Each named move below is a turn or a mirror, shown by a few rows before and after it. Which moves, in which order, take the first row of each later pair to the second? The first pair is answered.
nopat:
[  7  -9   8  -7   4  12 -17   6  -7 -14   6  20  10  -3   8  -9  -4  15
   9  17  -5 -20]  ->  [  6  -9   8  -9   6   8 -18   2  -9 -14   6  21  13  -4   8  -9  -3  15
   6  16  -5 -18]
[ -2  18  -8   7  -6  13  -6  15  -2   2   6   2  17   3   3 -16 -18 -10
 -19   0   1 -12]  ->  [ -2  20  -5   6  -8   9  -1   6  -7  -1   5   3  25  -8   3 -13  -5  -8
 -23   1  -1  -8]
[ -2 -12 -16  -1 -24  12 -18   5  -2  -3   7 -15  15 -20   3  -8   0   1
   6   2  -7   3]  ->  [ -3 -11 -17   1 -19  12 -20  12   4  -2   8 -14   8 -15   2 -10  -9   1
   9   2  -6   3]
Nuzi:
[ 3  8  5  1 -6 -9  2 -3  6 -4  9  0 -1  3  3 -2  3 -5  6  4  0  5]  ->  [ 0 10  2 -2 -6 -4 -3  0  7 -2  8  0 -2  4  5 -3 -1 -9  5  4  0  3]
[  9  12   6  -3   3 -19  11 -15 -11  -2  -2 -11   5 -21  -1   4  32  -1
  -2 -12  -3  22]  ->  [  2  17 -14  -6  17   9 -10  -2   3  -2  -6  -5  18  -6  16  -7   1 -20
 -10  -9  -8  30]
[ 13  -3 -14   1  12 -11  -1   8 -21  -1 -21 -20  16   2  21  11 -11  -8
 -30   9  18  40]  ->  [ 15  -7  -1   4   1 -28  13  -4 -26   1 -16 -19   6  -6  10  16   9   2
 -26   5  17  37]
[ -2  24  13  10   6 -15  11   2  -1   6  11  -7 -11  -5  -1  -5   9   0
  -4  -2  12   6]  ->  [-6 29  0  9 14 -3 -2 10  4  5  7 -5 -4  1  6 -8 -6 -9 -7 -1  9 12]
legir:
[ 13  -3  -3  -2  -7 -10  10  -4   4   0  -1   1   7  -3  -9   7  -7  17
   8  11  -2 -17]  ->  [ 10   6 -14  -1   2   3  -1  10  11   1  -1  -2  10   4   4  -2 -18   1
  -1  12  -1 -13]
[ -7   9 -19  13  20  16 -20  24  18   7   6  -4 -17  26   6 -11 -45  -8
   7   6   0 -12]  ->  [  1   6  27   5 -17  -2  -6  -2 -22  -6  17  16  19 -33   1 -12  23   6
 -18   9 -15 -36]
[ -6  15   9 -10  -7 -10  -1  11 -30  14  12 -10  -4 -25   1   5  16  -9
  -8  -6  -8 -26]  ->  [ -9   3  -5  -5   2 -10   2  14 -14  24   4 -22 -30   5  -9  16 -10   1
  20  -7  -1 -17]
Now pairs of rows:
Between the rows of a pair lie 2 to 3 moves.
[  8  14  -2  15   8  -1 -35  17  37  -8  -7  40  -9  -2   0 -22  -5  19
  -8  -8 -27 -53]  ->  [  7  26 -10  10  12   6 -40  17  34 -10 -14  36   8  -8  14 -25   2  -2
 -26  -6 -29 -34] => nopat, legir, legir
[-34  10  38 -10  -1 -28   0  -5 -31  -8  16  10   2 -30  13 -15  17 -23
 -21  -7   4 -24]  ->  [-39   1 -12 -19  26  15 -16  -1   7   2 -11  -4   0  21  28  -8 -40 -35
   3  -2   1  12] => legir, nopat, Nuzi
[  7 -10   8   3 -31  16  11  -7  -4  20  -4   7  15  -7 -11  24   4  14
  -7   7 -14  10]  ->  [  7  -8   5   9 -25   1  17  -4  -4  25  -2  -1  -4   2 -16  30   1  19
   1   2  -6  13] => legir, Nuzi
[ 10 -10  11   6  -8  -8   9 -16  -6   2   1   2  -8 -12 -15  14  23  16
   6  -2  -1   0]  ->  [  7  -8  -7  10   9   7  -9   6  15   2   0  -2 -20  16 -10   8 -18  11
  14  -3   3  -2] => nopat, Nuzi
[  1 -18  15  -6  18  -5  17   3  20  -8   6 -12 -21  20 -21  17 -10  -2
   6  -5   7  -9]  ->  [ -1  -1  12 -16  15  -3  17 -11   6 -12  -1 -16  15  -3  -3  13  23 -27
 -19  -2   4  18] => nopat, legir, nopat
[ 21 -24  21   0  -8 -40  21 -21 -25 -18   1 -14 -14  -7   2  15  26  -1
  25   3  -2 -13]  ->  [ 12   6   4   6  18 -14 -20  21 -15 -28  10  -8   1  -5  30 -15 -14 -44
 -15   7  -6 -24] => nopat, legir
[  6 -13  -2 -14 -14  19   4  -5  11   4 -12   5  12   2  -5   6   9  12
  -2   6 -15   4]  ->  [  0  -1 -17  -9   2  19  -7   8  18   5  -9  -2   3  14   2   2  -7  -5
 -13   4  -5  12] => legir, Nuzi, legir
[-20   2  10  -1  11 -14  22  -7  -6   3  -6 -13 -13   1 -11  -1  13  23
   1 -19  15  13]  ->  [-17   4  17  -9   2   1  12  -6 -14  -6  -6   3  15 -22   2  -9  23  15
 -13 -15   2   5] => Nuzi, legir
[  1   9   1   5 -18  -7  13  -2 -16   3  12 -23  -4  -7   3   8  25 -20
  -7  -3  14 -11]  ->  [  1   3  -4   7 -17 -12  17  -3 -10   7   9 -30 -16   5  -3  13  17 -12
   4  -4  14  -6] => legir, legir, legir
[ -2  17  18  -1 -10  -6  -8   4 -17 -14  15  10  19 -29   7 -19  24  -5
 -30   8  -1 -14]  ->  [ -4  10   4  14  11 -18  -7  24   5  -4  21  -9 -36  10 -10 -16 -19   5
  -3   2  14 -25] => nopat, Nuzi, legir
[ 13 -13   6   8 -10 -18  26 -23   4  15  -9  -2  -4 -10 -21  18  28  30
  21 -13  18  -3]  ->  [ 11   6  13   3 -14 -11  15 -17 -10   4  -5  12  28 -38  -3   1  44   9
 -15  -8  11 -12] => legir, legir
[ 13   4   5   2  -7 -24  13  -1   4   3   8 -15  -4 -20  -2   3  20   1
 -16  -1  13 -12]  ->  [  8  -4 -18   0   8  -3   1  12  28   7   1 -18 -12  11   3   2 -20  -6
  -3  -1  14  -3] => Nuzi, legir, legir
[ -1  14  24  -9 -19 -23  17 -11 -13 -25  39  -2   6  -4 -11 -18  21 -11
 -18 -15  15  -3]  ->  [  3 -11  15  -6 -14 -11  18  -4  11 -21  29  -4 -22  33 -26  -6 -18  12
  22 -16  11  -9] => Nuzi, legir, nopat
[-18  18 -20  14  13 -19   3  22  26   1   1   0 -32  27  -2 -13 -30   5
   3  -8  15  -7]  ->  [-10   9  17  12 -14 -30  13  12   1  -8  13  21 -22  -8 -15 -16   7  25
  -1  -3   4 -38] => legir, nopat, legir
[-19  -7   4  19 -33   0  -5 -13   1   2  13  18 -25   9   0   7 -36  25
  17   4   4 -24]  ->  [-21   5 -12   8 -25  28 -21 -10   5  -4   2  23  10   4  24  -4 -41   0
   0  14  -5  -6] => nopat, Nuzi
[ -7 -21 -21  -1  29   8  11 -15  19  23 -25  -7  -5  24  15   4  -9   2
  18 -10  -1  31]  ->  [ -4  -1  12   4  14 -26  24 -25 -15  17  -9  -6   7 -23  14  -3  47  -4
 -17 -14   6  15] => Nuzi, legir, Nuzi
[ -4 -24 -19  -1  -8  17 -26  21  35 -34   5 -16 -25  14   9  -7 -22  16
  16 -12  -7 -33]  ->  [  0 -28  12  -2 -32 -14   2  -7   7 -33   8 -17 -22 -15  -7   6  31  34
  15 -16  -6 -36] => Nuzi, nopat
[ -6  26 -16 -11  26 -13  -9  -4  19  13   1 -13  29   5  31  -1 -17 -35
 -35  -5  -3  45]  ->  [  0  22  25  -9   3 -15 -20  11  -5  -4  25  16  37 -30  23 -18   0 -23
 -52   0 -15  -9] => legir, nopat, legir
[  3  -3 -13  -5   9  21 -15   9  16  -2  -3   1   4  21   9   1 -30  -5
  11   2  -8   7]  ->  [  2  18   0  -6  -2  -1  -2  -9 -10  -3   3  -4  27 -14  15  -2  21 -18
 -19   0  -2  18] => Nuzi, legir, nopat
[ 16  15  -9  21  10  10 -16  -2 -25   2  27  12 -18   3  10  -6 -19   0
   5  -1   6   0]  ->  [ 18  15  -3  21   1  -2  -5 -14 -36   1  28  14 -11 -11   6  -2   6   4
   1  -1   4   5] => Nuzi, legir, nopat
[  4   9  -5   6  -9  11  -8   5  -5   0   2  21  18  -2   8  -3  16  -9
  -1   0 -10  -3]  ->  [  5  -5   3   8 -15   3  -4   1  -5   3   4  24   5   0  -3   2  17   8
  14  -2 -10 -13] => nopat, legir
[ -6  35   0   2  -5  -5   0  12 -10   4   8  -7  20  -8  19 -14  22 -30
 -43   1  -2   6]  ->  [ -4  17 -15  -2   3  28 -17  30  13   0  -2   6  17  17  21 -16 -25 -23
 -22   8 -12  -3] => nopat, legir, Nuzi
[  5  34   4   6  17  14 -22  12   4   0  12  11  -4 -19  -9 -19 -21  -6
 -15 -11 -21  -8]  ->  [  5  20  -3   3  15  25 -21   8  14   3   5  16  -6  -6 -12 -14 -35   4
   1  -9 -27  -5] => legir, Nuzi
[ -5 -16 -15  -5  12  35 -18  12  26  10 -12  13   9  22   8 -14 -39  -4
  23  13 -22  -6]  ->  [ -4  -5  25  11  -7 -42  26 -11  -9  19   8  -5 -26 -10 -26   1  28  19
  20  -3   3 -20] => Nuzi, legir, Nuzi
[ -4  -6  -3  13  -7  36  -7 -12  18  -2  -6  37   8   6  29 -22 -36  11
  -4   7 -12  -4]  ->  [ -7   1 -14  21   7  21  -4 -10  24   6  -2  20 -20  24  24 -19 -46   8
  -4   0   3   3] => Nuzi, legir
[ -4  15   4   0  11  -7  21  -2   6  -1   6   1 -15   3  -1   4  18  -1
   0 -11  25  17]  ->  [ -6  17  -5   0  19   0  14   5  13   1   4   0 -15  11   3   4   2  -9
   4 -11  23  16] => nopat, Nuzi
[ -3 -14  -4 -23   4  44 -19  -5  11 -11 -26  18  49  -2  21   0  -3  -1
  -7  12 -28   9]  ->  [  0 -32  10 -23 -11  35  -6 -14   9  -9 -26  24  40  -3   3  10   3  23
  14  10 -34  -2] => nopat, legir, Nuzi
[ 12 -21 -16   2   2  14 -14 -19   1   6  -9 -14   6  25   5  31 -22   6
  17  -4  -3  20]  ->  [ 16 -23  11   1 -16  -3  -2 -34 -21   3  -2  -3  17  -8  -2  30  17  15
   4  -5  -8   6] => Nuzi, legir, legir
[ 10 -22   7 -15 -14  -9  27 -28  -5   4 -12   9 -15  11  -8  14  -2  37
  37  -6  -2   1]  ->  [ 10  -4  20 -22 -22   7   9 -22 -22 -12  -7  30  33 -26  15  -6  17  14
  -6   2 -19 -10] => Nuzi, legir, Nuzi
[  1 -20 -22  -6  10  -5  -2  -2  15   4  -8   7  -4  21 -12  -6 -17  14
   1 -10  -5  16]  ->  [  1 -12 -14   0  13  -5 -14  15  11  -2   4  16  -3  12  -8 -18 -23   7
 -13  -9  -7  -4] => legir, Nuzi, nopat
[ -6   0  -2   8   7  29 -22  10  13  -3   3  23  21  -1   3 -24 -17 -13
  -5  11 -11 -17]  ->  [ -1 -21  18  16 -10 -11  13 -13   5   7   4   9 -13  -2 -28  -2   9  23
  27   2   0 -21] => legir, legir, Nuzi
[ -2  -7  21  -5 -17   3   2  -3 -14 -12  -5  20  33 -37   3  -4  40  -6
 -16   9 -12  -6]  ->  [ -8  -4  -9  -2  11  31 -28  32  16 -10  -5  19  18   3  14 -18 -29 -21
 -10  11  -8  -8] => Nuzi, nopat
[  6  13 -10  -4  -1  19   4   2 -14  -9 -14  10  15   6  18  -2  13 -14
  15  -1 -12  35]  ->  [  8  17  -4  -4  -4   9   7   1 -21 -12  -8   8  14  -4  17  -6  24 -16
   6  -2  -9  31] => Nuzi, legir, legir
[  5   3  11   6 -11 -16  -1   0 -14  -5  11  -6  -4 -18  -7  11  19   9
   3  -4   6 -18]  ->  [  2   2 -15   4   8  10 -16  13  12  -1   1  -8 -12  13   2  10 -22   2
  14  -1   4  -7] => Nuzi, legir, legir
[ -9  -2 -22  -9  21  21 -13   9   3  -8 -13 -10   8  29  15 -16 -55 -35
 -13  14  -4   1]  ->  [ -5 -11   3 -20  -4  31 -10  -3 -15 -21 -12  16  44  -7  16 -21 -21 -27
 -25  20 -23 -14] => legir, Nuzi
[ -6  10 -13   3   6  19 -20  14  10  -4  -4   2   6  14  13 -11 -29 -17
  -6   8   3   4]  ->  [  0  15  21   9 -15 -16  -2  -1 -19  -6  11   4   9 -21   0  -9  19  -6
 -18   3   8 -10] => Nuzi, legir, legir
[ 17 -14  -3 -25   5  11 -12   1  10 -21  -4  17   5  -7 -12 -11  19  14
 -12  19 -10   4]  ->  [ 13 -14 -19 -24  16  15 -18   3  17 -17 -12   6  -1   9  -7  -6   5   9
  -6  16  -4  16] => legir, nopat, legir
[-10  12 -38 -13   8  26  -3  21   1  24 -25  -2  21  22  25   3 -21 -14
   9  22  -6  28]  ->  [ -5   8  -6 -14 -19  -3  26 -11 -29  21 -23  -3  33 -14  11  12  42   5
   6  18  -8  28] => nopat, Nuzi
[  2  24 -13   7  15 -26   7  -3 -15   4  15 -29 -21  -8 -14  -4  13  -4
 -20 -19  22  12]  ->  [  3  20   1   4   0 -28   9  -8 -24   0  17 -17  -8 -24 -12  -9  29   1
 -26 -16  12   1] => nopat, Nuzi, legir
[  7   6  -6  11   9   5 -18  16  12  -2  11  -2 -15  14  -5 -19 -18   2
 -16   1  13 -25]  ->  [  7  -2   6  11   0  -3 -12  11   9  -1  13   1 -22  10 -13 -16 -11  16
  -7   1  10 -36] => legir, nopat, legir
[  4 -22  12 -18  -5  32 -16 -13   4 -10   6  24  34  -8  -6 -11   1  -5
  -9  22 -12   6]  ->  [  7 -31  27  -9 -18   1   4 -28  -6  -3  13  16  10 -15 -25   2  24  17
   4  14  -3   6] => legir, legir, Nuzi
[  4  -5  -1   9  -5  -5  23  -7  -3   7  -7  10 -12  14 -16  -1  -7  10
   6  -5  12   7]  ->  [  5   8   9  10  -8 -10  21  -5 -16   2  -2  11  -4  -2 -10  -9   8  -3
 -16  -6  14   0] => legir, Nuzi
[ 12 -15  22 -16  21  22 -40  -2   3 -13   2   4  17 -20  25  -1   6   0
 -18  30  -9   0]  ->  [ 11 -19   8  -4  33   4 -33   4  21   5   7 -16 -30  14   9  11 -24  13
   8  24   9   5] => nopat, Nuzi, legir
[  6  -5   9  11 -10 -18  23 -11  -4   4   2  -5 -15   6 -11   9  14  11
   9  -7   7   6]  ->  [ -1  20  -5  16   6 -17   8   7  -1   4   9 -14 -16   9   3  -4  -1 -16
 -10  -6  16  13] => legir, Nuzi, legir
[ -2 -38   2   4   3   1  18 -13   0  17 -15  24  12   4 -19   4   1  38
  15  -4  -1   6]  ->  [ -7 -26 -19   5  20  16   1   3  15  20 -15  15   5  23  -7  -3 -29  20
   9  -5   4  15] => legir, legir, legir
[ 15  20  14  12   4 -19  16   5 -15  19  24   7  15 -23  -5 -11  17   7
  -6  -6  11   9]  ->  [ 12  14 -10  17  25 -11  10  13   7  29  15  -3  -9  10  -6  -4 -18   6
  11  -9  17  21] => legir, Nuzi
[ 13  29 -39  -4  13   7 -33  16  -7  -8  -3   5  16   7  10   1 -22 -21
  -8  13  12 -29]  ->  [ 16  26 -16 -10 -10 -15 -11  -9 -31  -7  -4   8  30 -26   3   8  30  -9
 -12  12   7 -24] => nopat, Nuzi
[ 14  12   8  -5   1  19   8   6  -7  -7  11   6  18  -5  21   5   8   2
 -25  12 -15  16]  ->  [ 15  -5   3  -9  -3  20  19  -8  -1   0   0   0  11   6  11  17   7  16
  -4  11 -17  28] => legir, Nuzi, nopat
